Each path below is one point turned by a fixed rotation once a step. After each direction that follows a path, write how fast that rotation turns it, in degrees per step (0 if it stays still).
Each turn is a multiple of 5 degrees from 10 to 175, or 0.
Each row of a path follows its step; steps can be skipped.

step 5: [-17   4  20  22 -20   4 -27   6   0  10   5 -32   4  19  25 -20   9   2
  -4   8  -1  24   9  20   4   0  -4   7  10  20 -35  -7 -37   6   3   3
 -18 -26 -39   8  -9 -17  21  23  -8  10  11  32  -4 -10  -7 -22  14  19
   0   1]
step 10: [  7  -7   7  -2 -43 -18 -30   3   4 -14  20   7  24   9  17  -1 -35   1
  -6  26 -21 -29  11  11   7  -2  -6  21  -4  -8  26  -6   9  -9   7  -5
 -33 -10  17  -9  -8 -10  23 -19   0   9 -14  21  18  23   0 -33   4  13
   8 -23]
step 13: [ 17 -23   9  28   7  25 -43 -25  21   3  11 -13 -15  12  10  -7  13  37
 -20 -12  -5 -10   2   1   2  33   3  -7 -19   2 -20   2  16   3 -24  -6
 -18  29  33   3  -3  14   0  10 -10 -21  19   5  -3   5 -17  18  15  13
 -14  -7]
step 14: [  4 -22   2   1  -7  32  -4   1  35  -2 -16  28  10 -26 -17   6  12   7
  28  11  15  -6  -1  18 -21  -1 -12   3  -5  34 -21  -4  15 -15 -16  11
  15 -17  22   0   6   1   0 -23  -9 -18 -36 -19 -11  -5  -3   2 -15 -44
  -1  -3]
step 15: [  7 -18   8   1 -21  11  17 -12   5 -11   3  -5   0  49   0   0 -18  40
  26   5  -2  23 -25 -10   1 -28  34  29 -11  -7  10  26   6  13   5  -9
  17   5   3   4 -12 -24   6 -22  14  -3  -6 -11   1 -23  -4 -34 -11  -4
   8  -3]
step 16: [-16  13 -19  -1   1  27  -8   1  -1  16  19  13  -2   9  16 -10  30   5
   7   4 -28  33   2  29   2   7  -5   5   2  20 -14   1 -27  13  16 -12
 -22  -7 -18   1 -36  -2   3  20  -1   9   1  -5 -40  -7 -10  -7 -29  25
  39   0]
step 17: [  1  -6 -25  15  10 -29  44   8  -7  19   2   5 -14  16   7   1 -27 -11
  -7  27  19   3  16  17   5 -13 -30  11   6  22 -27 -14  -1 -14  -5   5
 -25  21  27  -3 -15  -3  31  12  11   2  -7  25   4   5 -17 -13   9 -16
  10  25]
step 20: [  2 -23  14 -11 -22 -12   4  -3  -8  -5   8   5 -29  12  11 -17 -16 -17
  10   5  -3  23 -13 -38   7   3 -18   4  -8  -3 -33   7  11  -2  -8 -24
   8   5   6  59  11  -3 -16 -20  21 -14   0  -9   0  22 -19  19  11  27
  -3 -20]
Directions:
[  0  -7   0  -7  10  -7   4   4   4  -3   2   2  10   5   4  -2   0 -10
  -2   7 -11  -4   4  -7   2  -2  -3  -6   0   0   2   4   0  -3   6   0
   2   6   0  -2  -4   5   0   7   5  -1   1  -3  -1   4  -3  -5  -2  -1
   0  -3]	40
[  4  -7   6  -4 -10   1   0  -4   3  -2   1   7  -4   2  -1  -7  -2   4
   2   4  -1   0  -1 -10   6   0   1  -8   1  -4  -3  -5  -3   0   1   6
   0  -1  -3  -2   1 -12  -6  -2  -6  -1  -8  -2  -5   2   0   2  -9  -2
  -4  -2]	65
[  2   5  -4  -2   4   3   0  -4  13  -4   4   3  -2   6  -2   0  -1   9
   0   4   3 -11  -1   5  -5  10   1  -1  -3  -4   0   0   4   7  -1   2
   3   3   1  -1  -2   4   1   4  -3  -2  -8  -5   4  -5   0  -3   0  -2
  11  -2]	25
[  5  -7   1  -2   1   8 -10   2  -2   2  -1  -3   3   4   8   0   6  -5
  -2 -12   0  -3   6  -1   4   3  -2   0   2   1  -1   0   2  -2   2  -7
  -3  -2  -6  -6   1   1   2   1  -9   0  -4   8  -2   0  -1   1  -3  -4
  12   3]	130
